In the data rows, the value 128 means zero.
Some points, one per row:
Array([131, 179, 177, 128, 178, 128, 75, 127, 229, 127, 77, 128, 80,
       130, 127])
Array([131, 179, 177, 128, 79, 78, 125, 78, 80, 78, 127, 128, 80,
       80, 177])
Array([171, 219, 128, 128, 132, 85, 78, 81, 89, 84, 117, 171, 173,
       130, 170])
Array([32, 130, 128, 128, 178, 128, 174, 127, 80, 127, 127, 177, 80,
       80, 177])
Array([171, 176, 174, 85, 39, 78, 78, 127, 86, 34, 170, 128, 127,
       176, 127])
Array([32, 80, 128, 128, 228, 177, 125, 127, 179, 177, 127, 128, 80,
       80, 177])
Array([180, 179, 128, 125, 0, 78, 122, 81, 37, 81, 127, 128, 130,
       176, 124])
Array([131, 30, 177, 128, 79, 78, 75, 127, 80, 78, 176, 128, 80,
       130, 177])
Array([180, 179, 128, 128, 129, 78, 125, 127, 0, 127, 127, 128, 130,
       179, 77])
Array([131, 130, 177, 128, 79, 128, 125, 127, 80, 127, 127, 128, 130,
       130, 127])
Array([230, 130, 78, 79, 129, 177, 125, 127, 80, 127, 176, 128, 179,
       130, 77])
Array([81, 80, 78, 128, 129, 128, 174, 127, 179, 177, 127, 128, 130,
       80, 77])
Array([131, 176, 174, 128, 225, 174, 78, 131, 179, 130, 77, 131, 83,
       130, 170])
Array([180, 130, 128, 178, 79, 177, 125, 78, 80, 177, 127, 128, 229,
       130, 127])
Array([131, 37, 81, 79, 123, 174, 174, 131, 126, 173, 176, 85, 130,
       130, 77])
Array([180, 130, 128, 178, 178, 177, 125, 78, 130, 127, 77, 78, 179,
       130, 177])
Array([131, 179, 177, 128, 79, 78, 125, 127, 30, 78, 127, 128, 130,
       130, 226])
Array([81, 80, 177, 128, 129, 128, 125, 255, 179, 177, 127, 29, 80,
       130, 77])
Array([131, 130, 29, 227, 129, 78, 125, 177, 179, 127, 127, 177, 130,
       130, 77])
Array([230, 130, 128, 128, 129, 177, 75, 127, 179, 127, 176, 128, 179,
       130, 77])
Array([128, 126, 131, 131, 83, 128, 171, 124, 83, 173, 170, 255, 127,
       130, 130])
Array([128, 255, 128, 128, 178, 125, 125, 127, 133, 130, 124, 174, 130,
       130, 220])
Array([177, 179, 131, 128, 83, 78, 118, 127, 37, 34, 124, 128, 173,
       179, 177])
Array([131, 179, 128, 178, 228, 128, 125, 78, 130, 127, 77, 78, 130,
       130, 177])
Array([81, 130, 177, 174, 132, 131, 125, 78, 130, 127, 80, 81, 34,
       130, 180])
Array([134, 130, 128, 125, 79, 85, 168, 131, 83, 127, 173, 0, 133,
       86, 77])
Array([81, 80, 78, 79, 129, 128, 174, 177, 130, 127, 127, 128, 130,
       80, 77])
Array([180, 179, 78, 128, 178, 177, 125, 124, 176, 173, 130, 174, 179,
       130, 130])
Array([32, 80, 78, 79, 129, 128, 174, 127, 130, 127, 127, 128, 80,
       80, 127])
Array([84, 126, 181, 174, 83, 131, 128, 81, 83, 81, 127, 81, 87,
       126, 173])
Array([220, 173, 38, 131, 33, 81, 125, 171, 83, 81, 170, 168, 170,
       173, 84])
Array([81, 80, 78, 128, 129, 78, 125, 127, 130, 177, 77, 128, 130,
       80, 77])
Array([88, 130, 125, 128, 172, 78, 125, 131, 176, 173, 80, 128, 133,
       133, 124])
Array([131, 130, 78, 128, 178, 177, 174, 127, 130, 177, 127, 177, 130,
       80, 127])
Array([230, 80, 128, 128, 30, 177, 174, 127, 80, 78, 176, 78, 130,
       130, 127])
Array([180, 130, 78, 255, 178, 78, 125, 127, 130, 177, 0, 128, 229,
       130, 77])
Array([81, 80, 128, 178, 79, 128, 174, 127, 80, 127, 127, 78, 130,
       80, 77])
Array([131, 80, 78, 128, 129, 78, 174, 177, 130, 177, 127, 177, 179,
       130, 77])
Array([131, 130, 177, 128, 79, 128, 75, 78, 80, 78, 255, 78, 80,
       130, 177])
Array([78, 130, 85, 128, 129, 81, 171, 127, 130, 127, 127, 174, 127,
       80, 84])
Array([220, 170, 81, 125, 129, 177, 174, 131, 83, 127, 176, 128, 173,
       126, 124])
Array([81, 130, 78, 128, 178, 177, 174, 127, 130, 127, 176, 128, 130,
       80, 127])
Array([230, 229, 177, 128, 129, 78, 75, 127, 130, 78, 127, 177, 130,
       179, 177])
Array([128, 176, 171, 128, 132, 128, 78, 127, 133, 84, 170, 128, 83,
       130, 170])
Array([81, 83, 81, 128, 178, 128, 171, 127, 225, 177, 127, 128, 127,
       83, 81])
Array([227, 179, 38, 128, 36, 85, 122, 171, 83, 78, 173, 174, 176,
       179, 84])
Array([180, 179, 177, 128, 129, 128, 75, 127, 130, 78, 127, 177, 130,
       130, 177])
Array([32, 80, 128, 128, 178, 128, 125, 127, 179, 177, 127, 128, 31,
       130, 127])
Array([180, 179, 128, 128, 129, 78, 75, 127, 130, 78, 127, 128, 130,
       179, 127])
Array([180, 179, 177, 178, 129, 128, 75, 78, 80, 127, 127, 128, 179,
       130, 177])
Array([78, 83, 128, 128, 129, 174, 128, 127, 133, 177, 127, 81, 80,
       83, 173])
Array([32, 80, 128, 128, 129, 128, 174, 127, 130, 177, 77, 78, 130,
       80, 127])
Array([81, 80, 78, 128, 178, 177, 125, 127, 179, 226, 77, 128, 130,
       80, 77])
Array([131, 133, 177, 128, 89, 85, 122, 124, 130, 127, 170, 128, 130,
       176, 87])
Array([131, 130, 177, 178, 129, 78, 125, 127, 130, 127, 127, 78, 80,
       130, 127])
Array([32, 0, 177, 128, 178, 78, 125, 127, 255, 177, 77, 78, 31,
       130, 127])
Array([51, 86, 128, 82, 132, 174, 168, 127, 126, 173, 127, 131, 80,
       83, 130])
Array([81, 80, 78, 82, 132, 131, 174, 127, 133, 177, 173, 128, 80,
       80, 127])
Array([134, 77, 78, 128, 129, 81, 174, 174, 123, 173, 130, 177, 179,
       130, 81])
Array([128, 126, 177, 128, 178, 177, 78, 127, 176, 130, 77, 81, 80,
       173, 177])
Array([220, 176, 128, 128, 135, 85, 75, 127, 89, 84, 124, 174, 127,
       176, 177])
Array([81, 83, 128, 35, 178, 171, 125, 174, 225, 173, 124, 128, 127,
       130, 81])
Array([131, 130, 128, 128, 178, 128, 75, 127, 229, 127, 77, 78, 80,
       179, 127])
Array([230, 130, 128, 128, 129, 177, 75, 177, 179, 127, 127, 128, 179,
       179, 77])
Array([131, 83, 81, 82, 172, 174, 128, 174, 173, 177, 130, 184, 130,
       130, 81])
Array([180, 130, 128, 128, 178, 128, 75, 127, 179, 127, 127, 177, 130,
       130, 177])
Array([35, 139, 131, 128, 182, 131, 122, 134, 179, 127, 127, 174, 34,
       130, 130])
Array([81, 80, 78, 79, 79, 177, 174, 127, 80, 127, 176, 128, 130,
       80, 127])
Array([220, 83, 128, 165, 79, 174, 128, 127, 126, 130, 127, 85, 176,
       126, 130])
Array([124, 173, 174, 174, 175, 81, 82, 131, 176, 130, 77, 128, 130,
       176, 220])
Array([81, 80, 128, 79, 228, 177, 125, 177, 229, 177, 77, 128, 80,
       130, 77])
Array([81, 130, 128, 128, 178, 128, 174, 127, 130, 127, 127, 177, 130,
       80, 177])
Array([174, 126, 131, 128, 79, 174, 125, 78, 83, 81, 127, 75, 127,
       130, 127])
Array([171, 176, 128, 171, 135, 128, 125, 81, 86, 127, 127, 131, 170,
       130, 177])
Array([35, 126, 128, 82, 172, 128, 128, 174, 126, 81, 127, 171, 37,
       86, 173])
Array([137, 86, 85, 128, 126, 128, 168, 124, 126, 124, 127, 128, 179,
       133, 37])
Array([224, 130, 125, 131, 39, 85, 128, 124, 37, 81, 127, 128, 223,
       173, 81])
Array([180, 179, 128, 128, 129, 128, 224, 78, 80, 78, 127, 128, 179,
       130, 177])
Array([177, 130, 78, 128, 172, 128, 128, 127, 173, 130, 127, 128, 179,
       176, 77])
Array([32, 130, 128, 79, 129, 78, 125, 127, 130, 127, 127, 177, 31,
       130, 127])
Array([88, 83, 78, 79, 129, 131, 174, 127, 130, 173, 176, 131, 87,
       83, 124])
Array([32, 80, 177, 128, 178, 78, 174, 177, 130, 177, 127, 128, 80,
       80, 127])
Array([180, 130, 128, 128, 30, 128, 125, 127, 80, 78, 127, 128, 179,
       130, 127])
Array([131, 80, 78, 128, 129, 128, 174, 177, 80, 127, 127, 128, 130,
       80, 127])
Array([177, 126, 125, 125, 89, 85, 125, 131, 89, 81, 170, 131, 130,
       176, 31])
Array([32, 80, 177, 128, 228, 177, 125, 127, 179, 177, 77, 78, 31,
       80, 177])
Array([88, 40, 128, 131, 83, 128, 171, 171, 80, 127, 173, 128, 87,
       83, 84])
Array([32, 130, 128, 128, 79, 78, 174, 127, 80, 127, 127, 128, 80,
       80, 127])
Array([32, 30, 255, 128, 129, 177, 125, 127, 130, 28, 127, 78, 80,
       80, 127])
Array([91, 86, 128, 131, 76, 125, 171, 124, 77, 124, 130, 81, 133,
       130, 127])
40 more points follow, each with its number after it:
Array([180, 176, 128, 128, 132, 131, 218, 78, 83, 81, 124, 125, 179,
       130, 180]) 0
Array([180, 179, 128, 128, 129, 128, 125, 127, 130, 78, 176, 177, 130,
       179, 127]) 1
Array([131, 130, 78, 79, 79, 78, 174, 177, 130, 127, 176, 128, 130,
       130, 28]) 2
Array([131, 80, 78, 79, 178, 177, 174, 127, 130, 127, 127, 128, 130,
       80, 77]) 3
Array([84, 83, 171, 125, 79, 125, 128, 131, 83, 130, 127, 85, 83,
       130, 170]) 4
Array([81, 130, 128, 128, 182, 131, 125, 127, 182, 177, 124, 128, 83,
       130, 130]) 5
Array([81, 80, 78, 79, 79, 177, 174, 127, 80, 127, 176, 128, 130,
       80, 77]) 6
Array([227, 182, 81, 128, 129, 171, 168, 127, 83, 124, 173, 134, 176,
       133, 130]) 7
Array([131, 30, 78, 128, 178, 177, 174, 177, 179, 177, 127, 128, 130,
       80, 77]) 8
Array([91, 133, 121, 128, 76, 78, 171, 131, 126, 124, 176, 131, 87,
       133, 124]) 9
Array([180, 179, 128, 178, 129, 128, 125, 78, 130, 127, 77, 128, 229,
       130, 177]) 10
Array([131, 130, 78, 128, 228, 128, 125, 127, 179, 127, 127, 128, 80,
       130, 127]) 11
Array([38, 80, 121, 125, 178, 131, 128, 127, 179, 127, 80, 128, 130,
       126, 127]) 12
Array([131, 130, 81, 128, 79, 128, 174, 127, 80, 173, 176, 131, 176,
       80, 81]) 13
Array([124, 83, 81, 128, 132, 128, 171, 127, 133, 127, 127, 131, 170,
       130, 37]) 14
Array([91, 136, 128, 131, 172, 78, 75, 127, 173, 124, 80, 131, 133,
       130, 127]) 15
Array([78, 80, 81, 125, 86, 131, 171, 131, 133, 173, 127, 128, 123,
       126, 81]) 16
Array([88, 133, 171, 128, 83, 125, 122, 127, 130, 78, 127, 85, 87,
       179, 124]) 17
Array([35, 80, 125, 128, 172, 171, 128, 127, 173, 177, 127, 81, 37,
       126, 124]) 18
Array([180, 130, 128, 128, 79, 177, 125, 78, 80, 78, 127, 78, 130,
       130, 127]) 19
Array([227, 130, 81, 131, 172, 171, 78, 127, 176, 127, 127, 128, 179,
       133, 124]) 20
Array([81, 86, 174, 125, 175, 174, 122, 127, 130, 173, 84, 131, 83,
       86, 173]) 21
Array([81, 80, 78, 128, 178, 177, 174, 127, 130, 177, 127, 128, 80,
       80, 127]) 22
Array([134, 133, 128, 131, 83, 128, 168, 124, 83, 127, 173, 171, 130,
       83, 81]) 23
Array([180, 130, 177, 128, 30, 78, 125, 127, 30, 78, 127, 128, 179,
       130, 127]) 24
Array([134, 133, 177, 128, 36, 81, 122, 127, 130, 78, 127, 81, 130,
       179, 81]) 25
Array([180, 229, 177, 178, 79, 78, 75, 78, 80, 78, 127, 128, 179,
       179, 177]) 26
Array([124, 176, 128, 128, 175, 128, 82, 127, 133, 84, 127, 128, 127,
       126, 127]) 27
Array([32, 80, 128, 79, 129, 177, 174, 127, 130, 177, 127, 128, 80,
       80, 127]) 28
Array([88, 83, 78, 82, 172, 171, 174, 127, 126, 173, 130, 131, 133,
       80, 121]) 29
Array([81, 80, 177, 128, 129, 128, 125, 127, 130, 127, 77, 29, 31,
       130, 177]) 30
Array([230, 179, 78, 128, 79, 128, 125, 127, 130, 127, 176, 128, 179,
       179, 77]) 31
Array([32, 80, 128, 128, 129, 128, 174, 127, 130, 177, 127, 78, 80,
       80, 127]) 32
Array([81, 126, 171, 125, 178, 128, 128, 177, 182, 127, 127, 128, 80,
       130, 170]) 33
Array([128, 176, 131, 131, 255, 81, 32, 124, 173, 124, 80, 125, 173,
       176, 130]) 34
Array([84, 176, 131, 85, 225, 131, 75, 127, 176, 127, 77, 171, 83,
       130, 177]) 35
Array([32, 80, 177, 128, 129, 177, 125, 78, 130, 127, 77, 29, 31,
       130, 177]) 36
Array([174, 130, 131, 125, 33, 81, 171, 174, 80, 127, 173, 128, 173,
       130, 84]) 37
Array([230, 90, 128, 174, 79, 171, 122, 124, 126, 124, 127, 81, 179,
       133, 137]) 38
Array([220, 126, 81, 128, 79, 128, 174, 127, 80, 130, 173, 174, 179,
       126, 124]) 39
Which of these numbered points is nearest to each point below by angle, seen from the average point of the first points? Its number follows each.
Array([174, 126, 174, 125, 33, 81, 131, 127, 37, 84, 127, 128, 173,
       126, 124]) > 24
Array([171, 130, 177, 128, 36, 125, 125, 124, 34, 127, 127, 78, 173,
       130, 130]) > 24
Array([131, 130, 78, 128, 178, 177, 174, 127, 130, 127, 127, 128, 130,
       80, 127]) > 3
Array([134, 130, 128, 128, 126, 174, 171, 127, 80, 127, 127, 128, 133,
       130, 173]) > 0
Array([184, 226, 174, 174, 83, 78, 75, 81, 80, 78, 127, 131, 176,
       179, 177]) > 26
Array([180, 130, 78, 79, 129, 128, 174, 127, 80, 127, 176, 177, 179,
       80, 127]) > 39
Array([131, 130, 128, 128, 178, 177, 125, 78, 80, 127, 127, 128, 80,
       80, 177]) > 21
Array([38, 80, 81, 79, 129, 125, 171, 131, 133, 124, 124, 128, 83,
       83, 124]) > 28
Array([180, 80, 128, 178, 129, 177, 125, 127, 130, 177, 127, 78, 179,
       130, 127]) > 38
Array([180, 130, 128, 128, 30, 78, 174, 177, 80, 127, 176, 128, 179,
       130, 77]) > 37
Array([91, 86, 81, 131, 76, 125, 171, 124, 123, 170, 127, 128, 136,
       130, 77]) > 16
Array([81, 130, 128, 128, 178, 78, 75, 127, 179, 127, 77, 128, 130,
       130, 127]) > 15
Array([38, 86, 128, 131, 178, 128, 122, 124, 176, 127, 77, 125, 130,
       130, 130]) > 12
Array([180, 130, 177, 128, 30, 128, 125, 127, 30, 127, 127, 78, 179,
       130, 127]) > 24
Array([128, 37, 81, 128, 175, 217, 171, 131, 176, 170, 130, 131, 127,
       83, 81]) > 8
Array([88, 133, 125, 131, 175, 128, 125, 127, 173, 173, 127, 131, 87,
       130, 127]) > 5
Array([180, 179, 128, 128, 129, 128, 125, 127, 130, 127, 127, 128, 179,
       179, 77]) > 31
Array([81, 126, 125, 131, 83, 81, 178, 127, 126, 130, 173, 128, 83,
       126, 124]) > 9
Array([230, 130, 128, 128, 129, 177, 75, 127, 179, 127, 127, 128, 179,
       179, 77]) > 20
Array([177, 146, 128, 128, 86, 174, 125, 81, 83, 81, 127, 85, 130,
       130, 133]) > 19
Array([32, 80, 128, 79, 178, 177, 125, 177, 179, 127, 127, 128, 31,
       130, 127]) > 18
Array([128, 130, 81, 82, 86, 78, 171, 174, 133, 127, 170, 128, 127,
       130, 34]) > 2
Array([180, 133, 81, 79, 126, 128, 174, 131, 80, 127, 180, 177, 179,
       83, 127]) > 39
Array([81, 30, 128, 79, 129, 227, 174, 227, 130, 177, 176, 78, 80,
       80, 127]) > 28
Array([131, 86, 131, 128, 42, 81, 168, 127, 86, 127, 170, 128, 130,
       133, 84]) > 37
Array([137, 130, 81, 85, 79, 85, 171, 174, 130, 127, 170, 125, 136,
       133, 31]) > 2
Array([81, 130, 128, 128, 79, 78, 174, 177, 130, 127, 176, 128, 80,
       130, 127]) > 9
Array([88, 136, 174, 131, 178, 128, 125, 174, 179, 127, 127, 128, 90,
       130, 177]) > 33
Array([81, 179, 128, 79, 228, 128, 75, 127, 179, 127, 77, 177, 80,
       130, 177]) > 35
Array([81, 130, 177, 128, 30, 78, 125, 127, 80, 127, 127, 78, 130,
       179, 127]) > 25
Array([81, 130, 177, 128, 129, 128, 125, 127, 80, 78, 77, 78, 80,
       130, 127]) > 30
Array([81, 80, 128, 128, 129, 128, 125, 127, 179, 177, 127, 78, 80,
       130, 77]) > 18
Array([128, 182, 131, 131, 255, 81, 32, 124, 176, 127, 77, 128, 173,
       176, 130]) > 34
Array([81, 80, 128, 128, 129, 177, 125, 127, 130, 177, 127, 128, 130,
       80, 127]) > 28
Array([131, 130, 177, 128, 79, 177, 125, 78, 80, 78, 176, 78, 80,
       130, 177]) > 19
Array([81, 80, 81, 79, 83, 171, 171, 131, 86, 127, 173, 128, 130,
       96, 77]) > 6
Array([88, 136, 174, 128, 79, 125, 122, 124, 126, 78, 173, 81, 87,
       176, 177]) > 17
Array([81, 80, 78, 79, 178, 177, 174, 127, 130, 177, 127, 128, 130,
       80, 127]) > 29
Array([131, 86, 85, 128, 86, 131, 168, 124, 83, 173, 173, 174, 173,
       83, 87]) > 13
Array([91, 86, 171, 128, 219, 174, 78, 127, 173, 170, 84, 85, 90,
       130, 170]) > 21
Array([32, 80, 177, 128, 129, 128, 125, 127, 130, 127, 77, 78, 31,
       130, 177]) > 30
Array([131, 179, 128, 128, 178, 128, 75, 127, 130, 78, 127, 128, 130,
       130, 127]) > 27
Array([81, 80, 177, 128, 228, 177, 75, 127, 179, 177, 77, 78, 80,
       130, 177]) > 21
Array([230, 179, 128, 29, 129, 177, 125, 78, 80, 127, 226, 128, 179,
       179, 177]) > 7
Array([81, 130, 227, 128, 178, 128, 75, 127, 179, 127, 77, 78, 31,
       130, 177]) > 30
Array([32, 130, 177, 128, 129, 128, 125, 78, 130, 127, 77, 78, 80,
       130, 177]) > 36
Array([128, 86, 131, 131, 83, 81, 125, 124, 130, 127, 127, 81, 173,
       130, 84]) > 25
Array([32, 83, 174, 128, 175, 78, 174, 174, 126, 177, 124, 128, 80,
       80, 130]) > 32
Array([180, 179, 177, 128, 178, 177, 26, 78, 130, 78, 77, 78, 130,
       179, 177]) > 27
Array([81, 123, 125, 125, 175, 131, 128, 127, 133, 84, 80, 125, 83,
       133, 124]) > 12
Array([78, 130, 128, 128, 182, 128, 125, 127, 179, 173, 127, 128, 77,
       130, 130]) > 5
Array([224, 179, 81, 128, 79, 85, 82, 127, 173, 84, 130, 177, 223,
       173, 84]) > 31
Array([131, 130, 78, 128, 129, 78, 125, 127, 179, 177, 127, 128, 179,
       130, 28]) > 14
Array([81, 80, 177, 128, 129, 177, 125, 78, 130, 127, 127, 29, 31,
       130, 177]) > 36
Array([131, 179, 128, 128, 255, 78, 26, 127, 179, 127, 77, 128, 179,
       179, 127]) > 34
Array([131, 179, 78, 128, 129, 128, 174, 78, 80, 127, 127, 177, 130,
       130, 177]) > 0
Array([81, 130, 128, 128, 79, 128, 125, 127, 130, 177, 127, 128, 130,
       130, 77]) > 16
Array([220, 179, 81, 128, 42, 78, 171, 127, 86, 127, 170, 174, 219,
       130, 84]) > 39
Array([180, 179, 171, 128, 178, 131, 32, 81, 179, 130, 80, 131, 133,
       176, 173]) > 34
Array([184, 133, 128, 131, 36, 128, 122, 127, 83, 81, 127, 128, 179,
       133, 127]) > 24
Array([134, 37, 78, 128, 175, 224, 171, 127, 176, 177, 127, 128, 133,
       83, 81]) > 8
Array([177, 176, 131, 178, 172, 128, 125, 124, 126, 124, 127, 171, 173,
       83, 177]) > 10
Array([131, 133, 177, 128, 79, 171, 118, 81, 80, 74, 173, 81, 83,
       133, 180]) > 19
Array([84, 80, 125, 174, 83, 128, 174, 127, 130, 173, 127, 174, 133,
       83, 121]) > 16
Array([131, 130, 78, 128, 129, 128, 174, 127, 130, 177, 77, 128, 179,
       130, 77]) > 14
Array([180, 130, 78, 79, 178, 128, 75, 177, 179, 127, 127, 177, 179,
       130, 77]) > 20
Array([224, 130, 125, 128, 132, 177, 78, 174, 176, 127, 127, 128, 176,
       173, 84]) > 20
Array([174, 126, 78, 125, 86, 85, 128, 131, 130, 127, 127, 128, 176,
       173, 81]) > 31
Array([180, 130, 128, 79, 129, 177, 255, 177, 130, 127, 127, 128, 179,
       130, 77]) > 3
Array([88, 130, 81, 82, 215, 131, 125, 174, 216, 124, 127, 125, 40,
       130, 124]) > 11
Array([91, 130, 171, 128, 86, 85, 75, 127, 133, 81, 80, 81, 87,
       176, 127]) > 17
Array([84, 80, 78, 128, 178, 128, 171, 127, 225, 177, 124, 128, 133,
       80, 74]) > 8
Array([230, 229, 177, 178, 79, 78, 75, 78, 80, 127, 127, 128, 179,
       179, 177]) > 26
Array([131, 130, 128, 79, 79, 78, 125, 127, 80, 127, 176, 177, 80,
       130, 127]) > 9
Array([81, 80, 128, 178, 129, 128, 125, 127, 130, 177, 127, 78, 130,
       80, 77]) > 32
Array([41, 83, 171, 128, 175, 85, 171, 167, 130, 173, 127, 128, 87,
       83, 124]) > 32
Array([177, 133, 78, 128, 129, 171, 171, 84, 130, 173, 127, 131, 179,
       130, 124]) > 7
Array([81, 83, 81, 82, 175, 171, 171, 174, 130, 130, 127, 128, 127,
       83, 127]) > 29
Array([88, 83, 128, 128, 79, 131, 171, 127, 80, 173, 127, 128, 183,
       83, 81]) > 13
Array([81, 130, 177, 128, 129, 255, 125, 127, 130, 127, 127, 78, 80,
       130, 177]) > 36
Array([230, 130, 78, 128, 129, 128, 125, 127, 130, 127, 176, 128, 179,
       130, 77]) > 31
Array([174, 126, 128, 174, 175, 174, 128, 81, 130, 127, 77, 85, 176,
       130, 177]) > 10
Array([131, 80, 177, 128, 79, 177, 125, 127, 255, 177, 127, 78, 130,
       130, 127]) > 18
Array([131, 179, 177, 128, 129, 128, 75, 127, 130, 78, 176, 128, 80,
       130, 177]) > 27
Array([180, 179, 177, 125, 169, 125, 75, 220, 126, 74, 130, 174, 176,
       133, 173]) > 27
Array([91, 86, 128, 128, 129, 128, 168, 127, 130, 127, 80, 174, 133,
       133, 173]) > 12
Array([131, 80, 78, 79, 79, 177, 174, 127, 80, 127, 176, 128, 130,
       80, 127]) > 6
Array([38, 37, 128, 128, 182, 174, 168, 127, 130, 173, 124, 85, 83,
       126, 177]) > 18
Array([131, 130, 177, 128, 129, 128, 75, 127, 130, 28, 127, 29, 80,
       179, 177]) > 17
Array([230, 179, 78, 128, 79, 29, 125, 127, 80, 78, 127, 128, 179,
       179, 77]) > 31
Array([184, 182, 85, 128, 83, 171, 165, 124, 0, 124, 170, 128, 179,
       133, 130]) > 7
Array([84, 80, 78, 128, 172, 177, 174, 131, 173, 173, 130, 128, 87,
       83, 124]) > 22
Array([81, 130, 128, 128, 178, 128, 125, 127, 229, 177, 77, 128, 80,
       130, 77]) > 5
Array([255, 229, 128, 131, 172, 125, 78, 78, 126, 81, 127, 177, 136,
       176, 173]) > 1
Array([134, 176, 174, 131, 225, 128, 75, 127, 179, 124, 77, 128, 133,
       170, 173]) > 34
Array([81, 83, 88, 82, 175, 174, 168, 174, 130, 124, 127, 125, 123,
       86, 130]) > 29
Array([131, 179, 174, 128, 225, 171, 75, 127, 179, 127, 71, 131, 83,
       133, 173]) > 35
Array([131, 176, 174, 128, 215, 128, 82, 127, 173, 127, 84, 128, 130,
       176, 173]) > 34
Array([184, 130, 131, 174, 169, 171, 125, 81, 126, 124, 80, 81, 176,
       133, 177]) > 10
Array([174, 176, 128, 128, 132, 128, 125, 81, 86, 84, 127, 81, 127,
       126, 170]) > 19
Array([180, 130, 177, 79, 79, 128, 125, 127, 80, 78, 176, 128, 130,
       130, 127]) > 24
Array([131, 80, 128, 128, 79, 128, 174, 127, 80, 177, 127, 128, 179,
       130, 127]) > 13
Array([128, 176, 174, 128, 225, 174, 78, 127, 179, 127, 80, 128, 77,
       130, 177]) > 35
Array([180, 130, 177, 128, 30, 78, 125, 127, 80, 78, 176, 128, 130,
       130, 127]) > 24
Array([84, 86, 128, 128, 126, 174, 125, 124, 80, 173, 127, 128, 130,
       80, 130]) > 28
Array([220, 219, 174, 174, 76, 81, 82, 81, 80, 127, 130, 125, 176,
       176, 170]) > 26
Array([81, 130, 177, 128, 178, 128, 125, 177, 179, 127, 127, 128, 80,
       130, 177]) > 33
Array([184, 133, 81, 131, 172, 122, 125, 127, 173, 127, 127, 131, 183,
       176, 84]) > 20
Array([115, 130, 131, 131, 83, 125, 171, 124, 83, 127, 176, 171, 127,
       83, 84]) > 23
Array([81, 80, 78, 128, 129, 177, 174, 127, 130, 127, 127, 128, 130,
       80, 127]) > 29
Array([81, 130, 177, 178, 178, 128, 75, 127, 229, 177, 77, 78, 80,
       130, 127]) > 5
Array([128, 130, 128, 128, 219, 125, 82, 127, 173, 173, 80, 128, 130,
       126, 127]) > 34
Array([131, 130, 128, 128, 79, 128, 174, 127, 80, 127, 176, 177, 130,
       80, 77]) > 23
Array([180, 80, 29, 79, 129, 128, 75, 177, 179, 127, 77, 128, 179,
       179, 77]) > 20
Array([81, 80, 78, 128, 129, 128, 174, 127, 130, 127, 127, 128, 130,
       80, 127]) > 29
Array([78, 83, 81, 128, 83, 81, 174, 127, 83, 173, 124, 128, 127,
       80, 81]) > 16
Array([41, 83, 174, 131, 219, 174, 128, 127, 170, 170, 84, 81, 37,
       80, 173]) > 21
Array([180, 80, 177, 128, 79, 128, 125, 127, 130, 127, 127, 78, 179,
       130, 127]) > 38
Array([128, 80, 81, 128, 129, 177, 125, 127, 126, 177, 127, 128, 130,
       80, 127]) > 29
Array([230, 130, 128, 128, 30, 78, 125, 127, 30, 78, 127, 128, 229,
       179, 77]) > 24
Array([134, 86, 81, 131, 126, 174, 125, 124, 126, 173, 80, 128, 179,
       83, 127]) > 29
Array([134, 133, 128, 128, 76, 122, 171, 127, 80, 124, 173, 171, 133,
       86, 124]) > 23
Array([131, 80, 128, 128, 30, 78, 174, 127, 80, 127, 176, 128, 130,
       130, 77]) > 37
Array([180, 130, 78, 128, 129, 177, 125, 127, 80, 127, 176, 128, 130,
       80, 127]) > 7
Array([41, 83, 177, 128, 222, 177, 125, 127, 173, 173, 80, 78, 40,
       83, 177]) > 21
Array([128, 130, 174, 82, 175, 125, 82, 177, 176, 81, 127, 131, 37,
       176, 173]) > 33
Array([81, 30, 128, 79, 129, 177, 125, 177, 179, 127, 127, 128, 80,
       80, 255]) > 21
Array([32, 130, 177, 128, 129, 78, 125, 177, 130, 78, 127, 128, 80,
       130, 177]) > 33
Array([81, 80, 128, 128, 129, 78, 125, 177, 179, 127, 127, 128, 80,
       130, 77]) > 12
Array([180, 130, 78, 128, 129, 177, 174, 78, 130, 177, 127, 128, 179,
       130, 127]) > 7
Array([124, 130, 125, 128, 89, 128, 171, 127, 86, 177, 173, 255, 123,
       126, 130]) > 23
Array([81, 130, 78, 128, 178, 177, 174, 127, 130, 127, 127, 128, 130,
       80, 127]) > 29
Array([180, 130, 128, 128, 178, 128, 75, 127, 179, 78, 77, 128, 130,
       179, 177]) > 34
Array([230, 179, 78, 128, 30, 78, 174, 127, 80, 127, 176, 177, 229,
       130, 77]) > 39
Array([81, 130, 177, 128, 79, 78, 75, 127, 130, 78, 77, 78, 80,
       179, 127]) > 17
Array([81, 80, 177, 128, 79, 128, 125, 127, 80, 127, 127, 78, 80,
       130, 177]) > 4
Array([230, 179, 78, 128, 129, 78, 125, 127, 130, 78, 127, 177, 179,
       130, 77]) > 31
Array([131, 130, 177, 79, 178, 128, 75, 177, 179, 78, 127, 128, 31,
       179, 177]) > 33
Array([84, 83, 128, 128, 132, 131, 171, 127, 130, 127, 80, 174, 130,
       126, 177]) > 12
